One turning vector, and how many ticks it has turned
The counts run from 0 to 471.
[ 10  -9 -15  11  11  12  -5  29  -6  -1  -8 -16   9 -34  -3  -3  -2 -46
   1  -3  21 -16  28 -15  49  -5  20  -2 -55   9  11 -12 -29 -12   0  42
  -5  -1  18  10 -16  16  -1  28   9   3   3  -2 -14]
235
[ -2 -22  17  -3   5 -44  -5   1 -30   0  26   4  -1   2 -17  19 -24 -22
   5   4 -25 -12  19  20  22 -35  -4 -13 -15  18  -3  -4 -55 -26   0 -17
 -16  14   2  -3   9  21  15 -12  -9 -37  -6  10  -7]
256
[ 12 -30  28  28   8  -8  37  -8  44  -1  -2   6  18  12  -6  13 -16   5
  -3 -20 -16  41 -29 -12 -52  14 -26  -8 -17 -12  30  23  -4 -15   4 -30
 -15  22  18 -13  -2 -11   5 -40  -5 -12  -2   3 -11]
179
[ 12 -18  33   7   9 -17  -9  32  29   1  24  31  -6 -18  -1 -29   2  23
   3 -11 -21  41 -24  -6 -41  -1   4 -14 -14 -17   4  27 -23  16   7  15
  -1  14  20 -25  24 -13  -7 -31  16 -12   2  36   7]
282
[-15  17  -7  11 -21 -16  25   3  14  -5   6   7   8 -32   6 -19   1   0
 -32  -7  -6  10 -44   0 -20  26  11  -4 -38 -27  35  15   2  59  16  10
   5 -20  -6 -35 -18   9 -10  13 -15   1  -4  -3  12]
201
[ -2  28  32 -10 -15  15  13  -8  18  -5 -22 -18  18  37   6  24   6  11
  21  16  -1  30  12 -17 -40  29 -49 -18   6 -13   8  12  -6  24 -11  -5
  -2  10  -6  49  20  14   9 -12 -13  22  -3 -17  34]
78
[ -3 -24  22  14  10  -6  57  12  10   4  26  12   3  -6  -1   2  -6  -2
 -11  22  -8 -20   2  -2 -12 -17   4  -7 -48 -29  -1   9   5  -1  31 -22
  21   8  24  20  44   0  23 -16 -15 -21  -5 -25 -11]
48
[ 13 -35  24   5  22  10  32  28  14 -27  -7   0 -10   6   1  25  -3  -1
   2   8  -4  39  12 -25  10  11  15  -7  -9  -3  -2 -27  -8 -69   3  18
 -26  21  26  24   8 -18 -13 -15  -4 -27  33  -7   0]
347
[ 14   1 -25 -12 -25  22  20   0   3  -7   6   8   1 -31  25  -2 -23  -2
  14  27   3 -25   9   3   0  -6   6  -1  23  -8  12   1  20  30   2  58
   8 -22   2  32  -4   3 -16 -12 -12  29   0 -20  48]
221
[  2  22   3 -14   5 -22  -3  36   7 -10 -11   2  10   6 -42 -38  19  -7
 -15  22 -14 -11   7  -9  21  17 -19   7 -39   3 -14 -21   6  13 -10  33
 -32 -17  10 -16  18  38 -19  -8  16  29  -7 -19 -28]
416
[ 10  16   8  -6  -4 -23 -19  13  37  -8  32  39  13  24 -25  -6  -6  16
 -11 -10 -16 -34  20  -9 -31 -20  15  21 -13  24  -6  10 -15  40 -28 -12
  -8 -21  15   2   5   7 -33  -3 -12 -19 -32  44 -26]
294
[  2  -7  52  11 -13  -8  32   4  15  -9  -2 -30  18  32  -6  30  26  26
   9   1  -8  28 -18 -23 -10  16 -13   2  17  11  -2   5 -35  -5   9 -12
 -25  -8  20 -10  43   7 -30 -17  -1   2  26  11 -15]
177
[-27 -12 -23 -13  -1  -6   1  30   1   3   2   7  -5 -16  -7 -11  12 -23
 -31 -13 -21 -31 -24   9  17  14  20  -2 -62 -32   3 -25  27  18   3  11
  -8  -7  -4   5  -1  35 -24  36  17 -19   4 -27  -8]
32
[-41 -15  19 -15  20  -4  14   2 -15  30  -4  19  18 -41  28   0   6   8
  -7  11   0  -5 -21  17  10  18  17  22 -15 -22   2  -6  29  23 -10  25
 -10  -7  14  -2   9  -4   0 -21 -42 -30 -17  -8  -9]
129
[-23 -10  36  -2 -27  -4 -20  11  23 -15   0 -10 -16  25   3   8  -1  -4
  -2 -28 -32  24  13  -2 -10  -1  28   3 -28 -16  -6 -14   3   5 -21  -3
   6  26 -17  32   5  -2  13  28 -33 -57   2  -1  15]
63
[-11 -12  33 -22  21   0  16  26 -17  14 -15 -23  21   3  -5  15   9  11
   6  31  -5  12  13 -13  36  12 -17 -11 -11 -13  -3 -31 -17 -19   2   8
 -11  -5   7  35  60   8  27 -25   0   5  31 -12  12]
248
[  6 -52 -40 -12  -5  -2  19  15   6  23 -14   5  -6 -36  20  -7 -19  12
  -3   2 -28 -17 -30   7   6  13  10   3  28 -16  20  18  18  21 -14  33
 -14 -27  -8 -15 -13  -2  -8 -34 -16   8  10  12  15]
19
[ 25 -22 -13  29  -2  25  20  -1   7   8   8   3   4 -16  29  48 -40 -41
   0   5  20 -21 -13 -37  19   2 -39   1   4  17   8   0 -12 -37 -14  19
  10  -7  22  14  13   1   3  12 -22  18  -1 -11  10]
340
[ 34 -17 -36  14  -8  -1  21  -2  15   8   0   6 -26 -12   2 -13 -25 -37
  25   6 -28 -13 -11   6   5  -3 -24  16  10  11  19  23  35 -11 -18  42
 -14 -12  -2 -12 -36  22 -15  13 -12  -7 -13 -32  -4]
323
[ -2 -34  10  -7 -14   0   7  17  16 -10 -11   5  36 -14   5  46   7 -19
  -6 -28   1 -16  27  -8  10 -18  10 -31 -37 -16  -2  33 -47  12   4 -39
  29 -13   5  30   3 -10  -3  11  -3  -6  12  12 -17]
469
[-26  -4  -9   5   4  24 -19   1  -8  24  31  27 -18  11  -9  -2  -3 -17
  24 -16 -20 -36   0  14   3  -8 -44   9 -29  -6 -12 -21  27   5 -36  12
 -18  13  -4  40   3  34 -29  -1   8  -4 -23 -24   7]
142
[ -3 -28  -3  -3   3  14 -11   8  10  -1   0 -27  -8  12 -11   9   7  -3
  -2 -44 -23  11   0 -15 -28   0  -1   7 -52 -11  23  11 -15  18 -19  12
 -24   0  17  33  -8  39   4   9  25 -36  -7  29 -47]
163
[  5  -9  10 -29  30 -10  -5   4 -13 -12  19   8   5 -23  24  46 -16  21
  -5 -16   5  -3  -2   0 -47 -19   0   3 -27 -12  -8   7 -28  15 -11  11
  -9   9  37  52   2  15  10 -32 -11  -2 -26   9  -2]
261
[ 12  11  12  27  29  14  15  35 -13 -10  18 -30 -39  12  -8  19   9 -19
   4  25  -4   0 -18 -26  18   9 -10  -2 -43  -8   5 -16 -14 -22  -7  12
 -42   7  12  16  11  38 -22  25   8 -11  12 -39 -14]
345
[ 20   5  -1 -24 -38 -24   2   8  15 -36 -32 -24  13  14   3   4   5  -3
  -2  -1 -15  20  40 -20   8 -13  18 -31   9   2   5  20 -49  38   1   3
  -7  -5 -24  21 -37   7   6 -39 -15   8   2  24  23]
85
[ -1  20  22   4 -12 -18  29  42  28 -26  -5  -1  15  -9 -16 -25  13   0
   4  50  -1  -9  20 -18  40  11  44 -10  -2  -6  -3 -10  -4  10  17   8
  -2 -18   6   9  17 -16 -10 -13 -20 -10  19 -17   2]
216
[  8  -9  -8   7 -11 -14  12 -37 -10  49   2  31  18   1   0 -28 -13 -10
  13   7 -34  12 -13  -2 -34   2 -50   0   9  12  16  54   0   2   2 -14
   5 -14  18 -51  -1  14 -18  -1  -7   6 -19  20   4]
290
[-43  26  32  15 -13  -4 -18  -5 -23  13  13  -8   5  18  -8  -6  15  11
   9  -9 -13   1  -2   5   4  -3   9 -17 -30   9  18 -11 -37  26  -3 -24
 -34  19 -25   5  -6  31 -42   4   1 -25  -7  17   9]
376
[ 21  23  16  -2 -16 -51  19 -25 -10  10  -6   1  22   3   0  12 -20 -19
  19  31 -10  11  -9  14 -15 -10 -31   0  12  10  14  30 -30 -12 -13 -17
  27  -3  -1 -45  21  17  12   5 -32   9   2 -16  23]
88
[  5   2   4 -14   1   5  24  28 -10  12   6  -6 -19   1  17  24   0   6
   1  45 -24  -1 -26 -11  -5   8 -35 -31 -26 -48  -1 -16   7  12   6   6
   9  -8   1  37  35  15  21   7   1  30  17 -41  23]
351
[ 12 -12 -16  11   9 -16   8  -6  -9  -2  16  29 -15   1 -16 -15 -14 -28
  -2  -5 -23   2   7   2  12  -4  -8  26  -8  32   3   9   4 -36 -17  25
 -45  -1  13 -27 -26  21  -9 -16 -22 -39 -23   2 -30]
426
[ -8  -6 -31 -14 -12   8   2  19  -6 -21  13  34   7  12  -5  19   6 -45
 -37  -7 -21 -28  21 -13  41 -12 -10  -3 -38  14 -25 -21 -27 -21  -4  10
   9 -12  33   8  -5  -1   8  -3   7   1  -1   8 -34]
437
[ -3 -15 -24  -6  -1   1   8  15  -8   6  18  20 -41  11   0  18   9 -16
  10   9 -45 -43  -8  16  -2  -6 -35 -32 -23 -36 -16  24  -3  29 -14   8
  12  -1 -11  22 -10  25  -1   8  20  -2   6 -29   4]
454
[ -5 -40   8 -21 -13   9  -8  26  18  -3 -29 -15  20  -5  16  36  22   3
  -7 -16  -8   2  27  -9  10  -4  31 -26 -16  -8   1  23 -44  19  -2 -10
   0 -11   0  40 -18  -9 -11  12  -5  -6  40  20 -13]
468
[ -9  -9   0  -9 -60 -21 -23   6  40 -18   1  23   4  -5  -6 -13   5 -11
 -11 -20 -29  -1 -26  15  -6   7  12  18  12  -3 -11   1  30  27 -14  33
  38  -7  -2 -34  12 -11 -38  15 -16   1   3  -4  33]
303
[ 24  20   9  11   2 -27  -9  15  17  -2 -11  -6 -18  16 -28 -40 -19 -16
  12   5 -33  44   0  -3 -20   5 -12  -7 -35   2  37  21 -17   2 -10  10
   4  22 -20 -27  -5  16  30   6  21 -21   4  -1  10]
82
[  6 -46  -1  10   5   9  30  13  -2  25  16  -5 -31 -10  13 -19 -14 -21
  15  21 -43  25 -19  -6 -10   7 -12  -6 -20 -29   5  28  35 -20  27  25
  11   4   8  -7   9  21  14  31  -2 -17  17 -31  17]
50
[ 12 -23 -14 -10 -38  -9  22  -2   3   0 -24 -17  13  19  20  17  -5   7
 -12   0 -15  25  -8 -23 -12   4 -18 -33  40   4  18  51  -8  27  -4 -10
 -12 -19 -11  -1 -19  12 -14 -16 -33  31   7  26  20]
188
[ 20  -8  -8  -1   3 -33  -6  17   2  -4   2  16  -7   2  -3  23 -17 -19
   0  18 -38 -46   2   1  17 -11   5  15  31  26 -14 -12  17 -35 -31   9
   4 -19  -1 -13  25  -6 -47  34 -30 -17   8  -8  -5]
23
[  2  31 -12   9  24 -15  11 -21  13  11 -20  45  14 -20   7   3  -7 -11
  12  -2  25 -13 -10   9 -18  11 -52   1 -10   6  12   9  13   0 -27   1
 -12   8   5  -4 -34   4 -32 -31 -33  22 -39 -25  23]
109
[ 13 -39 -10  -6 -41  24  11   9   0 -12  26  -5 -21   7  -1   4 -16 -18
  -6  -9 -17 -14  28 -16   1 -31  30 -29 -29  -9  -2   6 -16  20  31  13
 -19   0  11  58 -11  26  -2  10   2 -10  -1  24   1]
53
[ 20 -14 -10  -4  -2   5 -16  26  -1  -3 -17 -12  12 -17  13  20  -7 -50
  16   8  16   5  33 -25  48  -3  -2  -7 -20  22  -7 -10 -32 -42  -5  38
  12   4  19  13  14  -5  -7  26  -5  17  18 -12  -6]
236
[-16   5 -25   4 -19 -11  16  -3  10 -10 -31  36  25  -1 -14  16  20 -37
   8 -24 -12 -10   9   9  18   3 -40  -6   6  31  -6  22 -19 -19 -24  -7
  -9   1 -12 -29 -44   8 -43 -20  -3  13 -13 -21   2]
5
[ -3 -45   6 -19 -11  20 -19  27  14   8 -41 -23   1   0  19  29  25  -2
  15  -8 -33  19  16 -12  14  19  34 -25  -9 -14   1  29 -12   7 -20   5
  -2 -14  -9  20 -13  -4 -19  37  -1 -14  37  20  -4]
467
[ -4 -24   9 -14 -14 -30 -15  28 -17 -14  33 -11 -16  -4 -14  21 -19   0
   0   5 -24 -19  25   3  24 -51  16 -27  -5   5 -16 -21 -59  -5  -3   2
 -17   4  -6  27  23  17   9 -24 -16 -23   8  14  13]
255
